In the rows, 128 means zero.
Rows swapped in pairs by one turn or mirror: which row each one swaps with
The rows were stretched afterwards, more along some directions than others.
sis: [137 154 157 122 130 118 137 100 144 133 107 166 117 119  93 123 133 150
 154 125 107 121]
Kuda: [ 84 162  87 135 142 164 144 143 130 126 125 129 130 120 109 101  98 123
 118  95 147 162]
gage: [ 88 190 129 126 139 135 109  98 175 119 124 135 120 111 121 107  93 122
 154  75 103 148]
kib: [106 126 107 136 129 100 122 157 132 123 120 143 123 129 116 120 101 128
 137 125 109 145]
vogo: [102 152 138 123 139 115 119 122 132 164 124 136 148 132 145 133 115 134
 126  79 135 154]
dubid: [134 168 138 137 122 111 114  90 139 158 119 149 115 114 102 131 140 157
 128  98 121 139]
Kabu: [121 112 145 134 128 119 125 118 111 135 109 144 106 107 125 120 153 117
 126 106 168 163]
zose: [138 119  94 156 152 167 138 133 129 129 117 126 108 114 112  99 121 125
  94 110 179 132]
kuduz: [137 151 114 158 138 158 150 105 135  98 121 161 109 112 122 139 136 130
 157  85 117 113]
mebot: [124 151 125 155 143 132 113  98 155 120 118 143 110  94  92 129 126 136
 133  64 132 146]
Tun: [123 107 101 116 134 115 117 148 126 124 125 141 133 131 126  94  94 133
 131  98 134 134]
Silar: [119 145 142 119 117 150 135 146 104 126 108 178 101 120 121 104 108 133
 120  93 127 117]
govu: [ 77 150 123 139 142 164 141 130 129 149 117 151 108 132 126  85  98 108
 107  76 142 137]
Zalav: [118 110  77 140 116 124 113 141 126 109 122 151 128 115 135  91  97 131
 146 103 159 125]
lita: [125 128  75 145 154 146 122 135 156 121 114 145 136 117 120 106  73 142
 137 105 115 107]
dadu: [ 97 136 137 102 132 107 139 135 127 130 105 154 116 125 114 117 105 113
 148 119 137 162]
Lago: [ 85 160 118 128 141 145 123 139 158 133 103 133 125 142 110  90  90 139
 120 100 136 138]
Tefas: [ 96 163 109 123 136 117  99 103 171 177 114 137 155 140 129  95  94 144
 111  90 117 151]
parog: [123 154 120 123 135 150 130 126 114 115 112 184 126  99 107 119 144 171
 121  93 114 133]
Toku: [127 107 113 123 122 111 104 113 137 130  91 175 114 114 120  89 133 138
 121 113 137 147]
Reso: [119 176 108 117 143 124 132  98 161 127 112 136 138 118  95 116 100 153
 164 116  84 139]
tosi: [108 188 131 149 135 138 124 112 177 151 117 133 125 139 121 124 118 149
 120  97 106 134]
bila: [124 138 103 166 153 167 140 120 145 126 134 124 141 109  94 107 130 137
 102 117 171 142]
pigud: [119 135 113 115 112 149 117 143 117 145 140 138 157 122 125 114 116 131
 117 116 128 160]
ruzi: [125 134  80 135 144 140 124 109 143 143 130 145 153  91 120 108 128 159
 112 119 119 135]
kaz: [125 137 135 131 106  93  99 113 122 114 137 145 123 121 111 131 125 135
 147 100 135 141]
nam: [127 119  88 135 135 127 113 151 130 155 126 137 151 116 111  99 107 144
  97 110 170 161]
kega: [115 117 109 111 129 108 119 113 119 125 101 174 117 129 120 105 101 151
 130  99 100 133]
kekuv: [146 140 100 135 139 139 134 106 145 104 107 133 111 101  79  83 104 145
 155  94 144 120]
Nasiz: [100 151 113 120 141 110 108  93 151 136 106 153 122 101 101 109 128 164
 132 106 100 148]
teno: [109 164 143 118 128 127 127  94 142 156 127 121 114 131 109 110 122 132
 135 112  98 143]
mobe: [101 131  67 113 143 173 143 141 134 137 108 151 133 118 122  73  77 136
 126  71 125 133]
teten: [121 152 119 154 140 122 118 116 168 126 124 104 112 112 109 108  97 103
 163  94 151 146]
musu: [125 151 109 159 143 145 130  87 159 123 108 131  92 107  91 106 104 135
 143 114 120 106]
Pame: [103 130  87 133 146 140 100 120 149 158 124 108 146 117 123  81  82 135
  97  83 138 162]
Luko: [112 133  97 135 115 162 142 136 148  82 114 186 105 106  93 109 108 128
 154 115 107 146]
sim: [127 115 104 149 125 139 140 151 140 102  99 160  97 129 115 101 124 128
 122 121 153 135]
lonos: [110 178 111 156 133 161 108 111 186 123 141 137 137 103  85 101  94 153
 125  74 124 140]
kole: [ 89 124 126 131 148 126 108 138 128 135 111 177 128 112 137 110 129 133
 106 108 116 155]
Vurag: [ 99 147 127 117 124 134 128 134 139  98  84 176  92 127 136 124 123 126
 165 111  82 139]
fofi: [123 173 162 124 139 130 112  98 148 154 116 132 114  96 116 117 128 133
 139  69 131 144]
Tusa: [ 78 161 126 133 132 101  96 145 144 138 127 122 128 123 128 124  90 115
 120 119 130 170]
Zenit: [106 134 121 103 130 155 139 135 131 102 104 185 119 112 106  84 108 134
 130 116 124 141]
kuleb: [104 165 116 130 120 115 103 100 147 151 128 149 148 117 130 121 124 163
 137 124 102 135]
luru: [129 139  77 149 135 148 144 100 139 127 130 135 119 106 112  91  99 138
 132  75 150 102]
vazi: [113 133 101 129 143 183 153 137 133 139 113 159 137 112  93 104 110 132
 103  96 134 156]
sogek: [124 168 123 139 154 133 127 106 145 149 121 147 131 135 125 142 121 159
 111 105 108 120]
butu: [123 157 132 152 126 148 140 123 134 147 123 125 100 122  94  96 109 130
 123  90 128 116]

kuduz is swapped with bila
Reso is swapped with kekuv
zose is swapped with sogek
lonos is swapped with Luko
mobe is swapped with Nasiz
nam is swapped with dubid

Rows swapped in pairs by one turn or mirror: which row each one swaps with
The rows were stretched afterwards, more along some directions than others.
mino: [151 145 150 128 138 128  94 122 101 133  84 146  93 112 123 133 136 126
 120 109]
dibog: [160 117 158 150 150 142 115 124 126 126 139 134  85  94 106 117 148 125
 129 125]
pem: [164 156 144 147 135 130 114 132  70  86  99 160 106 122 130 127 126 132
 126 126]
tum: [132 158 132 136 147 125 105 150  91 127 132 130  84 113 113 127 137 152
 117 134]
Zisat: [160 135 153 140 129 127 113 115 116 112  78 162 109 111 130 138 129 122
 153 127]
Fup: [136 146 151 149 132 125 122 101 111  96 137 132 113 110 113 111 149 123
 144 144]
Zuzus: [149 151 127 123 146 121 104 120 120 114 103 117  98 133 119 153  90 139
 145 107]
vipip: [145 158 167 107 126 124  97 130  84  92 108 135 102 126 117 118 114 140
 137 122]
Vuk: [183 156 175 122 146 143  80 148  99 101 115 135  88 113  96 115 140 137
 121 134]
Gasan: [140 159 142 111 135 120 105 141 105 112  60 126 111 105 124 144 134 138
 112 124]
kapu: [153 136 129 138 126 119  89 122 139 134 109 129  76 120 111 120 134 121
 125 127]
dis: [162 138 153 117 144 107 119 118 103 114 115 150  96 133 100 130 126 121
 164 142]
Siten: [130 129 114 111 137 134 111 101 135 113  78 131 118 119 136 119 126 131
 147 112]
sozu: [145 133 124 115 144 146 111 118 142 130 120 130 131 109 136 129 151 142
 143 102]
Kegad: [165 170 117 124 167 141 109 115 130 152 131 133 114 113 132 108 116 145
 133 114]
Safa: [145 134 155 123 112 109  89 128 121 113 100 140  83 125 111 134 144 120
 137 129]
Bipas: [142 145 141 116 149 136 125 113 135 122 136 141 125 120 127 113 147 122
 162 109]
piga: [154 182 158 113 148 135 106 153  71  86  81 145 106 121 133 127 114 151
 135 122]
mige: [144 152 158 126 142 121 124 120  93  91 120 132 126 126 104 114 160 127
 151 135]
fevul: [152 149 123 148 158 145 101 126 116 127 153 114  97 143 110 116 129 148
 119 133]
Sez: [143 158 131 124 131 121 100 123 128 119  95 131 112  96 123 136 125 130
 122 134]
desub: [148 138  96 152 167 136 115 110 141 120 152 114 106 131 117 116 120 136
 132 129]
bop: [153 126 110 143 145 140 116 114 145 135 127 130 103 107 121 119 162 122
 112 141]
Kosu: [143 122 101 141 158 147 100 109 141 122 132 131  87 108 136 132 149 128
 117 125]
gufe: [179 164 143 132 136 120  78 128 120 133 113 114 108 112 115 111 115 161
 124 123]
Pibob: [161 155 116 112 149 143 103 121 148 140 131 112 119 137 116 119 124 143
 109 109]
Tib: [152 140 152 155 148 139 110 118 116 134  98 119 114  97 104 127 125 150
 150 100]
let: [152 151 147 131 126 141 117 117 101  82 127 128 121 133 147 133 128 146
 126 124]
fured: [140 159 148 106 150 134 101 108 119 119  76 128 112 133 130 125 130 132
 150 113]
gik: [155 171 161 132 122 135 116 121 101  91  85 133 116 125 146 133 108 136
 115 127]
mesom: [166 164 144 150 150 139  80 144 119 146 107 109  99  97 107 126 103 159
  91 121]
Zab: [137 123 155 163 115 126 118 136 100  93  95 147  85 102 123 115 162 134
 131 132]
Gera: [161 159 115 150 154 153  88 160 115 147  93 118 100 102 122 132 112 171
  84 124]
figal: [153 121 104 127 163 146 112 111 141  93 119 131  88 132 126 116 148 120
 138 134]
sala: [177 194 141 142 143 140 104 120  93 115  99 127 107 123 148 122  82 157
  96 133]
Lelu: [185 156 148 150 142 147  88 134  97  94 140 143 111 110 113 122 135 141
 120 140]
moge: [146 137 188 138 131 122 111 125  88 109 112 156  78 114 120 133 139 124
 145 126]
lup: [175 157 155 150 130 136 110 143  90  99 144 138  99 115 109 117 145 134
 100 158]
robi: [156 144 144 170 121 129 108 142  97 100 110 137  74 107 118 108 136 138
 112 138]
boka: [153 165 131 155 128 133  94 127 107 134  73 122 115 110 119 132 121 155
 104 140]
tolup: [164 160 129 145 144 152 126 133 110 104 134 120 122 128 124 106 127 157
 101 122]
bif: [179 125 130 139 140 133 114 101 142 104 131 136 108 128 115 130 121 111
 141 140]
fet: [159 138 182 145 131 123 109 129  92 138  56 139  87  90 106 132 129 144
 119 133]
mosa: [145 143 103 141 147 123 104 123 126 120 106 110  81 113 148 118 116 160
 110 120]
visib: [167 181 165 129 145 137  98 148  89 116  84 126  92 136 128 122  79 149
 110 130]
sek: [147 148 129 126 168 143 114 124 134 145 108 127 101 130 124 106 115 135
 146 115]

Vuk is swapped with figal
Bipas is swapped with gik
tolup is swapped with Pibob
dis is swapped with fet
vipip is swapped with Siten

